In the data rows, 128 means zero.
Here are some points, each followed by its number:
[115 144 118 121  69 139 129 104 131 100 148 123 140 139 122 129 158 109
 114  76  86 152 117  95 142 144 127 107 115 120 145 118] 0
[131 130 130 121  94 166 137 188 142 103 162 108 118  71  66 130 174 139
  95  99 166 157 137 110 153 148  87 143 148 105 147  82] 1
[170 134 120 135 103 119 156 155 158 115 154 100 140 156 175 116 111 134
 140 124 125 116 160 105  99 140 125 133 108 163 174 109] 2
[142  98 147 128 174 137 161  94 131 143 118 119 166  82 144  91  88 120
 121 121 113 144  89 138 166 151 158 130 157 101 144 111] 3
[149 163  88 111  90 123 103 127 203 118 119 146  64 114  82 127 119  85
 153 166 139 131  94 128 100 155  82  98 122 113 125 132] 4
[158 208 130 225  75  94 109  78 134 172 171  76 148 107  25 116 158 144
  79 142 155 100 153 110 142 161  15 151  82  70  54  58] 5
[131  91 159 116  80  86 172 103  84 168 118 126 149 145 167 104 164 159
 127 176  90 134  76 132 128 145 143 139  98 104  97 173] 6
[140 114 121  96 221 177 150 110 119 115 139 145 113 133 136 127 106 148
 170 109 133  83 125 138 133  90 134 157 197 141 134 106] 7
[122 159 100 160  81  78 125  79 128 102 145 119 154 123 118 100 180 122
 102 118  89 133 151 101 108 132 119 100 111 122  81 125] 8
[159 156 140 221 109  61 166 111 142 122 186 116 110 142  56  56 182 103
  83 157 211 133 136   0 142 164  22 129  73 106  49   5] 9
[157 103 158 101 161 152  99 144 139 215  83 114 145 124 158 182 125 103
 198 130 115  89 112 177  95 110 164 140 162 149 137 184] 10
[106 118  81 146 190 155 165 173 150  90 105 170 138  91  99 162 116 137
 113 137 199 140 111 156 130 149 127 139 127 145 191  97] 11
[126 137 156  38 255 150 112 237 131  68 107 189 138  93 117 177   7  88
 136 141 184 144  72 220 190 149 121 183 255 149 229 121] 12
[ 81 108 105 164  32 134  78  80  43 217 116 114 142 166 163 142 132 110
 133 130  86 123 151 152 100  94 170 102 131 152 112 148] 13
[101  88  85 132 109 119 121 104  74 127 135 137 165 141 211 105 148 131
 103  55 109 150 109 111 121 114 142 105 110 126 134 181] 14
[119  67 166 123  59 130 118  94  47 154 102 111 166 141 183 149 158 157
 119  91  71 135 163 125 146 107 129 108 195 129 161 122] 15
New points follow, each followed by the numbers of its three nearest points above, looking only along the 2 directions in which the numbered points spread most, nearest first.
[ 56 127 158 100  79 108  75 130  99 140  85  78 120 124 135  85 122 130
 138 153  97  92 120 116  92 117 215  91 127  97 124 153] 14 6 15
[ 77 128 154 111  96 114 177  83 118 148 108 138 137 127 136 120 148 186
  93 137 106 122  97  97 128 117 118 163  32 156 132 112] 0 8 2
[199 167 184 133 127 132 102  82 157 147 156 129 112 139 141 104 115  86
 139 148  99 147 134 134 141 130 133 115 119  95 119 142] 2 0 3
[106 121 136 100 118 143 117 170 124  67 116 174 101  99 163 110 154 133
 117 144 118  84 111 148 158  88 149 115 170  59 145 128] 3 7 2
[177 131 147 145  76 140 143 138 113 165 127 131 162 128 130  98 131 116
 185 157 119 109 120 179 183  78 194 104 140 163 128 190] 14 15 6
[133  91 161  98 222 148 125 189 169 130 100 143 112 109  88 193  64  87
 156 117 158 118 128 253 136  82 209 137 204  99 184 121] 7 12 11
[126 153  84 126 171 128 164  74 131 118  90 124  91  93 108 121 189 141
 123 108 107  93 162 110  97 128 182 138  77 155 153  94] 2 0 4
[142 151 134 180  99  91 194 101  89 109 144 124 127 117 142 122 119 138
  84 129 126  90 123  77 103  86  85 133 153 136 135 104] 0 2 8
[149 122 161  82  87 159 151 142 119 139  90 142 138 183 203 128 149 146
 102 106  86 117 154 184 110 133 140 148 105 111 101 137] 14 15 6
[147  88 154 125 135 129 147 157 151 120 142 149 118 163 147 148 180 169
 118 192  90 144 110 113 150 119 131 136 107 150 142 161] 2 3 0
[104  71 130 114  93 161 118 114 127 131 118 164 149 145 162 124 116 116
 150 153 120  86 117 131 135 119 135 176  95 132 119 111] 2 3 0
[141 133 158 142 115 140 169 119 117  97  78  77 112 179 160  88 137 147
 150 139  90 115 145 101 132 127  93  95  92  90  78 163] 0 6 8
[150 109 116 132 106 126 177 108 121 130 169  91 115 125 135 156 150  92
 166 147 143 141 109  79 120 104  88 121 109  91  88 125] 0 2 8
[120  84 112  97 103 131  66 161 118  94  75 160 151 119 134 114 106 152
 109 108  85  82  96 130 121  93 104 130 152 100 111 168] 3 2 10
[131 219  97 127 212 110 104 146 158  59 123 120  77 118  87 143  98 107
 162 179 207 187 157  87 119 123   0 176 123 147  98  55] 1 4 11
[138 163  88 126  78 110  92 129 117 129 137 131 151 146 114 105 160 147
 134 159 117 131 133  83 133  94 152 169 103 105  89 118] 0 8 2
[122 117 157 179  68 104  77 130  58 169 146 145 162 157 132 113 184 124
 138 177  84  71 178 109 137 126 168 116  64 119 125 145] 6 8 14
[150 109  92 147 146 137 110 111 168 150 137 160 139 124  89 152 141 123
 157 104 169 103 135 139 174 147 119 150 126 148 139  97] 4 2 1
[ 88 140 173 106 192 123  74 136 108 127  65 176 129 135 172 123 113  96
 160 124  73  90 137 187  98  84 220 172 181 119 153 136] 10 7 3
[160 130 156  95 147 115  43  88 128  75 137 162 113 155 142 129  86  94
 129 124 159 176 132 101 155 139  79 140  93 116 106  58] 4 1 2
[154 141 140 122 149 144 157 117 127 166 117 126 107 124 126 105 125 107
 182 176  86 118 156 105 116 154 172 136 134 131  74 145] 2 0 3
[ 85 167 108 178 151  94  96 130 142 118 132  75 136 125 133 133 113 165
 131 104 190 133  98 144 136 163  80 113 104 122 114 154] 4 2 1
[165 190 115  81 196 138 168 146 235  94 154 116 100  65   5 131 107 128
 144 141 206 207  93  93 123 169  74 124 100 165 143  95] 1 11 4
[124 112 106 160 124 129 174  63 145 130 163 150 187 102 150 117 128 164
  87 115 142 148 109 134  91 177 100 151 118  94 120  32] 4 2 0
[113 113 133  82 186 163 138 212 132  85 149 144 122  90  83 157  83  90
 143 145 143 167  90 184 112 143 141 156 147 171 163 180] 7 11 3
[111 102  78 124 148  91 133 181 139 164 160 130 128 138 123 176  48 108
 179 108 119 117  87 131 149 144 114 106 102 114 180 143] 3 7 2
[115 166 153  82 119 162 143 111 123 122 129 143 141 188 138 109 143 106
  95 113  98 110 163 141 128 136 188 150 128  97 156 123] 2 3 0
[ 97  89 161 109 101 159 107 133 112 136 127 118 165 141 118 158 157 112
 119 152  67 125 147 116  96  86 181 149 115  88  58 115] 6 14 0
[107 116 162 172  82 118 134 133 107  83 106 155 117 112 105 132 137  76
 132 149  99 168 105 140 102 144 193 121 124 107 155 112] 2 0 3
[157 179 110 204 125 106 107 132 141 163 156  83 108 118 130 107 139 153
 109 130 160 126 145  83 183 154  89 148 164 111 118 136] 4 1 0
[127 136 129 124 136 144 139  98 127  93 109 105 155 121 104 114 152 130
 149 109 144 115 125 115 119 134 115  98 126 142 117 142] 2 0 3
[141  98 134 119  51 176  98 161  47 171 112 124 154 174 151 163 138 123
 127 159  25  79 119 159 134  72 203 134 164 142 136 253] 15 14 13
